Each row is where one point has got to under a steady rotation. How many ticks took it there?
The counts run from 0 to 131.
-590  -101  -226  92  -325  -138  -280  -97  -149  64  70  205  -123  166  109  -140  -176  -40  166  45  30  -223  -103  -128  81  -159  -158  138  24  -183  -189  -36  -122  -7  -15  30  62  -266  311  185  -254  17  96  -242  -38  358  189  67  218  -103  203  61  -136  -275 => 86
-532  0  -219  139  -127  -202  -163  -156  -44  32  -36  194  -94  118  110  -174  -72  -87  236  131  56  -184  -115  -117  40  -159  -149  232  36  -291  -102  46  -99  -26  -113  -13  25  -206  356  46  -245  68  111  -306  134  224  229  47  341  -20  162  17  -269  -314 => 43
-642  -85  -190  230  -305  -84  -286  11  -150  45  -24  273  -37  2  155  -167  -152  28  185  -44  74  -19  -127  -7  89  -78  -174  316  81  -172  -143  128  -216  -36  -108  53  10  -282  311  341  -266  -28  92  -251  0  317  88  57  237  -131  161  50  -141  -300 => 103
-524  -64  -114  159  -324  -174  -370  -110  -142  67  25  271  -22  77  160  -124  -217  71  40  -34  118  -77  -63  -9  105  -90  -168  200  112  -140  -92  65  -219  -47  -78  39  45  -307  162  237  -242  -113  179  -212  -112  372  135  73  151  -50  197  84  -40  -330 => 17
-579  -9  -167  201  -196  -152  -200  -179  44  68  -83  186  13  7  173  -185  -124  -19  102  25  71  -34  -100  13  16  -41  -175  171  156  -211  -93  88  -147  -154  -67  -19  39  -212  203  101  -271  -17  210  -276  203  307  164  114  317  46  113  101  -229  -349 => 60
-566  106  -143  98  -217  -226  -306  -209  110  119  -52  204  -7  11  167  -207  -166  -103  46  2  4  -103  -158  132  72  -71  -129  151  55  -167  -156  102  -162  -131  9  85  123  -164  305  77  -286  -123  173  -158  145  426  81  -19  374  11  136  187  -225  -327 => 77
-561  89  -65  92  -269  -217  -336  -264  47  36  -2  130  -102  129  103  -168  -245  -71  102  52  -9  -192  -140  43  86  -48  -86  190  29  -175  -156  82  -116  -110  75  113  50  -207  286  29  -251  -100  62  -117  71  337  110  -24  326  -19  196  257  -163  -360 => 30
-653  7  -253  112  -359  -159  -318  -80  -144  53  2  97  -92  40  99  -184  -214  -16  113  -41  -75  -131  -181  114  53  -41  -147  158  4  -108  -150  78  -129  -3  50  -25  28  -126  346  240  -354  -173  -14  -85  33  468  7  -46  332  -61  154  49  -81  -320 => 33
-559  108  -121  160  -234  -391  -384  -235  27  65  49  10  -122  118  47  -131  -245  -115  160  -37  -18  -122  -132  23  108  -87  -94  230  114  -212  -125  115  -99  -68  54  -41  137  -143  242  -1  -222  -44  152  -170  113  260  215  52  314  47  177  116  -207  -378 => 71
-570  -21  -232  135  -280  -177  -182  -64  -150  21  -1  145  -119  173  66  -160  -162  -48  232  42  14  -155  -197  -88  25  -130  -65  281  48  -306  -93  -31  -21  40  -22  -62  49  -205  363  173  -334  93  77  -260  59  243  143  70  319  -123  196  -31  -176  -347 => 44
-655  101  -134  205  -224  -166  -347  -50  -39  -47  -54  36  -110  -12  -12  -132  -188  -70  165  13  -39  -3  -161  147  76  -11  -147  400  29  -253  -85  99  -157  -62  8  -75  46  -167  239  206  -314  -71  85  -181  119  292  121  13  287  -52  164  4  -181  -255 => 9
-547  6  -93  201  -239  -183  -232  -135  -53  106  -32  331  -26  46  247  -138  -259  40  145  85  136  -52  -28  -33  32  -118  -169  163  181  -144  -64  114  -141  -116  -106  72  61  -258  272  176  -241  -45  204  -352  31  276  246  106  256  -11  185  170  -143  -300 => 105
-669  -96  -133  210  -292  -98  -321  -94  -137  45  -10  210  -100  116  188  -108  -218  16  97  22  84  -54  -46  -58  165  -134  -225  145  149  -126  4  108  -159  -92  -70  22  23  -278  224  267  -251  2  152  -256  -84  252  182  135  245  -84  231  13  -58  -315 => 63
-495  26  -51  208  -198  -216  -191  -220  38  110  -74  314  -2  44  181  -160  -212  -27  124  25  153  -32  -27  97  84  -32  -163  139  207  -105  -67  164  -211  -67  -91  66  115  -253  253  110  -180  -32  186  -234  96  340  240  41  274  4  125  163  -185  -295 => 59
-526  -109  -156  53  -273  -164  -323  -153  -68  150  -34  298  -95  100  173  -109  -244  5  60  49  93  -224  -116  -57  94  -141  -133  102  135  -143  -163  47  -64  -50  0  126  79  -255  228  107  -174  -20  195  -234  -24  324  200  59  257  -20  186  192  -143  -391 => 128
-597  -10  -136  239  -283  -118  -275  -117  -53  86  -10  266  -43  45  205  -147  -256  22  81  -29  102  1  -138  67  43  -47  -135  225  135  -90  -103  84  -218  -113  -97  99  17  -271  256  198  -229  -144  129  -297  47  357  132  56  210  -26  194  140  -114  -295 => 58
-541  136  -108  168  -248  -307  -295  -226  50  -7  -27  172  -144  106  90  -120  -219  -114  151  -15  46  -134  -146  5  130  -146  -93  272  129  -263  35  106  -81  -71  -37  -49  75  -194  155  56  -240  45  173  -195  98  214  200  15  326  -65  182  84  -181  -363 => 112
-602  0  -306  116  -286  -182  -308  -73  -109  31  -16  120  -139  149  76  -200  -106  -79  214  4  39  -289  -171  -74  68  -115  -132  152  58  -206  -70  5  -70  -16  74  -113  93  -201  299  95  -289  86  142  -212  86  343  193  58  347  -137  209  23  -165  -419 => 131
-551  -15  -117  169  -326  -219  -324  -158  -24  127  -18  252  -88  191  142  -100  -295  25  111  62  140  -108  -13  -110  126  -106  -162  165  159  -160  -34  15  -146  -93  -75  45  112  -265  182  171  -162  44  164  -262  -37  233  291  100  258  -51  240  118  -171  -331 => 64
-683  72  -203  275  -254  -128  -287  -14  -102  -1  -10  127  -5  -28  156  -149  -179  40  123  -49  34  39  -149  107  34  -43  -132  324  122  -179  -163  75  -227  -26  -70  -31  53  -156  271  259  -270  -76  30  -215  48  407  86  -14  267  -111  114  23  -79  -260 => 56
-593  87  -238  206  -295  -286  -344  -104  -41  3  -14  37  -107  125  2  -136  -132  -104  178  24  36  -115  -122  41  108  -79  -174  387  94  -271  -1  34  -21  -62  28  -94  26  -156  223  114  -262  78  172  -211  120  269  205  79  291  -36  206  17  -244  -356 => 113
-635  44  -144  175  -348  -114  -403  -74  -124  -9  5  105  -105  127  136  -67  -323  -14  188  23  25  -53  -130  15  80  -113  -78  435  60  -200  -127  95  -68  -59  10  30  15  -239  276  311  -284  -93  -58  -127  40  274  55  22  297  -76  212  70  -89  -256 => 51
-629  131  -50  182  -189  -317  -281  -225  -11  -17  46  127  -125  202  105  -139  -165  -138  236  81  -7  -84  -142  -28  26  -105  -57  300  98  -237  -96  158  -87  -79  -37  49  0  -222  294  46  -194  -40  87  -239  122  209  180  59  369  -15  144  116  -267  -322 => 48
-573  15  -143  84  -253  -206  -231  -258  18  97  -41  345  2  101  196  -190  -226  -36  94  39  103  -150  -110  12  42  -72  -96  115  103  -149  -199  54  -149  -47  5  101  23  -260  268  57  -212  -90  190  -244  71  446  232  32  308  -14  159  166  -156  -330 => 82
-516  -25  -95  174  -296  -205  -294  -105  -51  76  15  292  -94  239  159  -75  -253  81  183  128  68  -126  -65  -76  115  -138  -98  295  165  -205  -29  -15  -154  -81  -64  68  -39  -259  259  164  -204  -66  128  -317  -86  232  293  70  282  -38  284  99  -165  -292 => 0
-574  98  -90  201  -222  -309  -379  -239  108  22  46  126  -78  98  130  -96  -308  -37  140  -9  -29  -91  -96  116  158  -51  -84  240  100  -226  -124  113  -169  -168  40  84  66  -199  226  78  -283  -108  108  -153  82  334  186  58  324  35  208  178  -149  -318 => 117
-593  25  -163  131  -297  -165  -415  -170  -36  104  -36  283  -19  54  207  -146  -266  -30  22  -40  58  -90  -110  110  101  -24  -217  122  136  -139  -103  84  -161  -130  -11  93  105  -235  220  168  -268  -143  121  -189  45  468  97  68  244  24  122  173  -80  -220 => 122
-518  -73  -82  88  -241  -200  -198  -155  -62  95  -15  341  -88  245  168  -114  -219  -1  222  112  80  -149  -94  -42  87  -128  -129  129  118  -136  -172  44  -155  -10  -94  118  39  -338  347  121  -188  -8  127  -306  22  295  202  37  270  -29  217  165  -189  -352 => 41
-677  137  -269  210  -349  -217  -387  -64  -92  -49  51  1  -227  100  -12  -106  -184  -53  151  -60  30  -124  -112  58  152  -71  -89  346  108  -259  -41  26  -104  -19  34  -89  7  -139  241  228  -304  48  94  -126  79  267  116  11  269  -73  230  -36  -152  -303 => 114
-586  85  -187  114  -213  -360  -311  -211  22  59  38  96  -110  184  31  -150  -201  -80  157  52  4  -194  -137  -25  151  -149  -151  161  63  -252  -56  70  -108  -108  87  -39  90  -192  282  18  -238  -7  193  -197  144  239  277  88  317  -15  241  143  -257  -365 => 25
-606  21  -225  265  -267  -108  -165  -109  -65  79  -89  245  -7  -38  153  -189  -159  -39  207  -20  19  -71  -147  6  -3  -66  -184  296  76  -167  -66  43  -151  -33  -26  -17  -18  -203  329  287  -282  -49  37  -244  63  369  133  26  301  -79  123  -38  -151  -275 => 102
-588  63  -22  169  -255  -253  -301  -139  3  39  7  235  -10  25  174  -79  -264  2  155  24  -10  27  -103  78  -3  -73  -78  279  99  -126  -180  120  -166  -105  -60  105  6  -286  311  161  -264  -192  19  -259  54  343  107  29  354  71  88  172  -144  -281 => 99
-634  -13  -182  223  -233  -238  -222  -124  -58  -3  -50  234  -12  2  135  -224  -109  -27  232  7  150  -40  -115  -47  85  -87  -163  275  135  -193  1  106  -117  -87  -91  -109  103  -262  274  161  -233  126  165  -275  130  266  209  56  277  -93  129  -3  -284  -362 => 107
-634  -58  -221  220  -344  -147  -335  -17  -117  -39  25  167  -146  173  150  -80  -213  8  117  64  106  -71  -29  -76  135  -133  -146  311  93  -214  16  -27  -83  -35  -23  -18  42  -193  269  246  -251  60  52  -219  -33  252  274  106  198  -72  201  56  -109  -320 => 109
-609  72  -32  213  -384  -252  -479  -132  -21  48  87  137  -139  136  122  -52  -321  -25  54  -19  -39  -84  -64  16  159  -63  -66  269  86  -164  -88  112  -219  -82  13  84  88  -173  200  123  -247  -87  128  -160  -3  254  159  69  326  103  222  125  -67  -294 => 116
-617  -19  -251  200  -245  -158  -247  -2  -80  -19  -19  127  -63  80  95  -141  -168  -16  210  8  65  -127  -61  -100  57  -140  -136  250  83  -244  4  7  -143  -70  -51  -91  45  -219  245  248  -234  138  165  -317  -7  251  182  55  278  -118  151  -57  -231  -340 => 108
-573  -3  -185  79  -266  -239  -196  -51  -116  6  39  81  -168  153  63  -126  -125  -128  256  50  -28  -215  -165  -77  88  -98  -26  270  84  -273  -123  1  -56  -31  20  -85  19  -188  293  122  -317  40  144  -205  149  286  106  5  360  -83  280  38  -222  -361 => 90
-619  84  -42  159  -340  -138  -322  -45  -138  13  39  257  -143  39  133  -134  -290  -5  126  -2  -31  -2  -176  57  41  -69  -114  395  111  -177  -147  110  -125  -6  -8  179  27  -188  360  258  -257  -169  -11  -235  77  322  39  50  321  -2  235  68  -170  -234 => 98
-628  181  -180  199  -203  -229  -343  -197  80  30  -37  88  -56  -1  78  -186  -256  -94  105  19  -12  -22  -136  155  96  -38  -119  233  72  -221  -99  129  -170  -150  60  48  55  -143  232  17  -315  -76  71  -132  179  350  130  -8  372  9  135  121  -137  -334 => 118
-556  56  -74  143  -338  -261  -391  -105  -56  29  34  143  -224  244  131  -34  -301  8  211  59  -35  -149  -130  10  83  -107  -34  352  139  -185  -212  145  -79  -36  27  133  -4  -232  299  124  -227  -107  4  -203  26  282  117  20  323  21  306  112  -182  -218 => 93
-643  17  -266  139  -189  -207  -185  -209  8  96  -60  170  57  -58  148  -257  -182  -3  48  -48  34  -122  -132  27  96  -58  -183  116  36  -202  -87  79  -149  -87  17  -19  103  -182  254  91  -267  -33  141  -264  147  446  150  30  317  16  99  94  -196  -326 => 124
-656  122  -211  190  -264  -187  -361  -159  -10  -9  -52  12  24  -25  51  -180  -195  -96  104  -53  6  -61  -161  147  113  -43  -161  271  58  -167  -76  74  -168  -74  82  -89  89  -154  234  178  -252  -120  72  -142  166  431  105  -4  291  -67  161  28  -127  -348 => 119
-548  45  -119  161  -240  -260  -279  -176  23  72  62  209  -217  216  130  -68  -269  -79  196  101  21  -110  -132  -20  93  -152  -78  303  132  -209  -182  49  -85  -113  -61  89  30  -283  310  72  -247  -106  82  -283  33  219  283  44  360  11  245  135  -198  -314 => 47
-538  -66  -103  138  -365  -234  -302  -25  -79  4  61  189  -181  235  95  -63  -270  42  235  103  85  -128  -106  -26  110  -188  -108  279  109  -232  -120  63  -81  -67  2  109  8  -247  310  197  -205  -43  92  -206  -45  215  278  52  251  -14  258  88  -117  -279 => 46
-558  1  -119  233  -174  -241  -204  -156  9  53  -79  261  24  16  165  -92  -198  -49  141  15  47  41  -149  118  47  -75  -138  261  111  -151  -130  139  -167  -116  -78  35  69  -243  330  155  -246  -118  88  -265  108  313  168  -10  331  83  151  166  -157  -330 => 100
-587  0  -95  125  -225  -327  -277  -201  22  85  -20  237  -138  155  89  -89  -210  -72  241  171  109  -141  -115  -98  60  -87  -113  177  125  -243  -90  84  -80  -56  -105  34  -41  -264  285  66  -171  71  167  -282  55  178  258  92  333  21  254  118  -240  -366 => 1
-628  59  -282  187  -240  -217  -264  -98  -99  -10  -17  -9  -122  89  19  -136  -125  -75  114  -4  71  -172  -98  -72  149  -135  -175  217  86  -295  27  5  -72  -27  36  -150  2  -153  194  161  -211  92  148  -238  49  292  217  80  256  -69  160  -8  -219  -339 => 67
-558  73  -247  167  -170  -122  -240  -140  15  103  -44  165  36  -60  121  -227  -113  -84  147  -7  -4  -128  -182  113  104  -37  -187  184  33  -144  -120  68  -190  -71  15  -8  93  -158  296  127  -332  -104  105  -180  182  418  58  -33  337  -80  134  49  -199  -348 => 78
-544  -106  -120  93  -309  -80  -288  -89  -75  107  -36  320  -19  52  189  -166  -209  57  79  -1  64  -123  -111  -8  59  -120  -138  119  96  -75  -167  63  -225  -18  17  112  99  -249  224  158  -237  -70  108  -251  -54  407  73  51  263  -10  199  158  -2  -399 => 81
-570  -17  -143  203  -254  -190  -317  -145  -46  126  -75  295  -18  97  186  -158  -309  -32  63  63  132  -113  -114  -16  191  -144  -177  149  102  -179  -59  58  -197  -157  -99  85  90  -235  195  109  -137  -69  229  -254  56  339  214  98  299  -7  170  143  -103  -367 => 18
-571  -2  -151  130  -306  -245  -370  -167  26  43  2  219  -163  215  51  -83  -244  -102  47  28  46  -241  -48  13  134  -118  -154  135  88  -195  -102  51  -86  -117  21  74  77  -232  204  -1  -200  4  153  -218  20  231  239  52  273  -31  250  188  -224  -365 => 24
-612  28  -199  140  -361  -127  -421  -53  -45  23  66  83  -150  45  53  -101  -218  -89  70  -72  -37  -187  -155  74  109  -54  -126  283  -21  -102  -124  53  -126  -27  76  24  68  -166  217  237  -340  -124  53  -60  30  404  61  -49  341  -25  192  53  -103  -278 => 74
-621  -172  -183  82  -331  -116  -230  -62  -112  109  -8  311  -97  113  199  -92  -213  13  160  90  63  -183  -140  -102  85  -160  -150  144  108  -137  -156  -22  -194  25  -52  90  -19  -269  328  176  -250  -33  99  -296  -19  390  101  5  294  -54  165  76  -173  -296 => 40
-662  45  -262  185  -288  -224  -295  -101  -53  32  -79  173  -54  -41  107  -182  -99  -53  208  -42  -25  -7  -99  121  59  -63  -184  346  76  -196  -77  147  -136  8  16  -30  55  -197  310  233  -395  -17  90  -243  165  327  74  0  316  -14  71  64  -206  -279 => 55
-648  91  -59  161  -259  -161  -358  -217  9  87  -22  197  -47  80  209  -122  -221  26  32  -22  69  -9  -133  140  77  -57  -117  280  143  -109  -91  147  -128  -135  -66  115  27  -260  230  136  -228  -180  98  -170  71  360  154  16  263  50  110  163  -144  -290 => 12
-625  -79  -262  98  -203  -170  -111  -84  -128  119  11  230  5  111  125  -246  -123  -59  152  7  11  -163  -178  -15  16  -77  -179  104  85  -220  -130  -18  -144  1  -50  -23  62  -163  318  117  -319  45  127  -276  84  390  129  -47  340  -131  178  19  -234  -388 => 84
-546  74  -115  151  -373  -267  -399  -169  18  34  69  100  -189  125  96  -75  -361  -98  70  25  11  -144  -103  40  173  -126  -135  236  138  -225  -53  40  -57  -146  59  54  16  -251  211  45  -212  -59  96  -138  6  262  215  45  287  42  250  204  -175  -366 => 70
-646  70  -210  137  -302  -193  -367  -90  -56  -34  -9  -5  -66  95  -6  -140  -174  -91  42  -74  4  -145  -164  96  116  -82  -131  261  13  -218  -110  105  -141  -8  73  -89  28  -126  209  209  -339  -40  81  -138  95  416  83  -14  276  -72  189  -3  -97  -333 => 73
-555  141  -78  213  -223  -300  -361  -246  72  10  13  105  -158  112  65  -110  -319  -103  158  74  61  0  -104  79  128  -55  -29  311  104  -201  -59  123  -123  -71  -14  29  41  -194  250  47  -252  -103  64  -248  81  237  202  23  282  71  165  148  -230  -348 => 7
-669  66  -203  226  -238  -211  -276  -128  -84  -56  -52  67  -143  147  65  -92  -134  -60  223  -11  55  -101  -125  -56  94  -113  -121  351  52  -267  -35  107  -76  -65  -51  -36  -23  -167  292  190  -312  97  110  -273  163  185  178  -12  321  -80  165  5  -302  -362 => 3
-622  34  -299  132  -173  -169  -273  -171  -35  -10  -24  23  9  -39  75  -197  -130  -67  164  -28  -55  -141  -198  155  39  -92  -45  245  -39  -186  -143  65  -123  -48  97  10  22  -130  328  152  -328  -96  59  -136  137  404  111  -95  354  -74  134  60  -100  -319 => 32
-645  -51  -252  126  -299  -132  -225  -74  -169  28  28  201  -45  148  174  -235  -92  -16  140  72  -22  -190  -154  -77  33  -131  -188  174  44  -188  -127  17  -111  11  18  -108  104  -184  269  151  -296  78  155  -280  31  364  125  39  310  -133  213  8  -134  -362 => 85
-652  48  -176  198  -332  -144  -385  -66  -55  -2  7  60  -152  -4  52  -91  -207  -44  120  -45  -20  9  -106  164  83  -84  -171  379  112  -204  -102  90  -189  -55  30  7  50  -139  272  300  -385  -91  29  -218  16  371  72  53  283  -76  141  7  -74  -276 => 10
-630  101  -199  145  -265  -335  -295  -125  -25  -28  34  73  -138  131  28  -158  -134  -122  160  -15  -4  -214  -143  45  163  -144  -112  245  -8  -314  -13  80  -45  -30  51  -121  54  -178  248  93  -325  44  131  -149  127  397  141  -5  349  -81  227  58  -166  -355 => 26
-566  -26  -72  257  -326  -262  -355  -105  -105  46  32  217  -160  206  134  -88  -252  -15  155  48  142  -104  -73  -63  171  -168  -172  258  139  -181  -7  35  -88  -78  -27  71  56  -263  236  176  -161  -42  135  -267  -80  258  216  127  255  -33  195  87  -188  -293 => 110
-708  -39  -227  216  -368  -101  -320  -39  -152  95  -70  167  26  11  176  -153  -159  54  81  -55  126  -75  -61  65  122  -104  -203  191  118  -98  -83  58  -216  -7  -14  -39  41  -218  222  302  -251  -58  116  -238  -28  354  145  33  208  -71  173  4  -110  -280 => 16
-631  62  -154  97  -413  -236  -422  -85  -68  80  86  99  -169  154  58  -35  -276  -48  142  -33  14  -159  -142  52  147  -144  -123  272  -16  -192  -173  -1  -74  -51  80  27  47  -198  244  123  -280  -128  70  -151  -4  369  98  34  313  -25  270  82  -65  -312 => 28
-628  70  -117  145  -397  -214  -454  -84  -49  3  46  122  -175  144  90  -34  -229  -34  44  30  45  -179  -84  -46  114  -165  -147  304  56  -188  -113  72  -72  -38  70  4  27  -252  188  194  -241  -54  124  -121  -75  287  167  65  269  -37  274  107  -83  -363 => 69
-573  -47  -203  124  -154  -216  -169  -143  -78  86  -61  279  97  -36  215  -207  -210  -50  204  25  52  -173  -200  69  22  -12  -152  136  30  -194  -148  73  -136  -17  -51  2  92  -231  348  136  -322  -54  114  -228  189  351  140  -26  362  -97  130  54  -241  -382 => 37
-586  -45  -111  141  -291  -94  -288  -76  -66  82  -25  319  -40  107  237  -127  -274  70  145  -21  94  -16  -59  -32  50  -129  -208  210  143  -164  -132  32  -216  -5  -72  76  77  -274  291  231  -226  -106  64  -310  7  325  191  116  188  -46  175  88  -118  -239 => 104
-583  77  -38  194  -303  -217  -347  -143  -30  7  30  221  -148  83  165  -54  -309  -21  215  5  36  -16  -151  79  73  -165  -63  381  96  -167  -100  98  -157  -103  8  61  -29  -232  278  244  -274  -191  41  -213  15  259  111  -4  305  45  231  187  -182  -234 => 52
-581  114  -168  49  -220  -285  -272  -221  36  49  -37  57  -37  23  101  -227  -192  -146  143  13  -67  -165  -165  125  52  -84  -130  211  -20  -114  -133  61  -88  -86  49  -15  102  -184  303  76  -337  -120  65  -148  178  369  92  -28  411  -34  141  135  -213  -340 => 31
-553  124  -114  198  -222  -308  -315  -180  40  -16  9  161  7  27  135  -147  -237  -14  194  13  17  65  -157  151  2  -63  -74  312  112  -174  -111  235  -152  -103  -40  21  35  -185  257  164  -294  -162  80  -230  182  334  109  -12  327  51  124  146  -206  -287 => 54
-646  89  -179  231  -202  -129  -287  -87  -66  44  -117  193  19  -57  168  -239  -236  1  123  11  14  -18  -150  116  56  -40  -209  182  65  -124  -70  82  -186  -95  12  -55  94  -138  279  160  -260  -73  127  -245  229  382  108  31  323  -102  100  123  -188  -325 => 14
-650  68  -61  250  -341  -209  -366  -83  -113  42  -24  162  -81  3  193  -71  -231  42  93  -38  48  8  -68  106  82  -111  -143  353  68  -192  -82  111  -181  -99  26  100  31  -228  266  235  -241  -166  44  -207  -8  355  70  17  190  18  138  129  -87  -273 => 11
-566  -2  -119  122  -250  -169  -325  -192  4  144  -44  285  -68  53  238  -148  -246  -39  86  77  32  -109  -171  97  8  -57  -122  112  98  -127  -212  40  -188  -69  48  179  108  -213  315  158  -256  -179  60  -196  85  421  69  8  305  47  152  185  -191  -288 => 35
-609  -118  -244  149  -278  -170  -180  -39  -122  63  -11  214  -14  77  165  -171  -198  67  206  6  37  -140  -99  -37  85  -130  -163  220  58  -195  -179  29  -167  35  45  -31  50  -191  351  268  -351  -56  46  -252  7  403  77  49  295  -141  209  -21  -77  -317 => 39
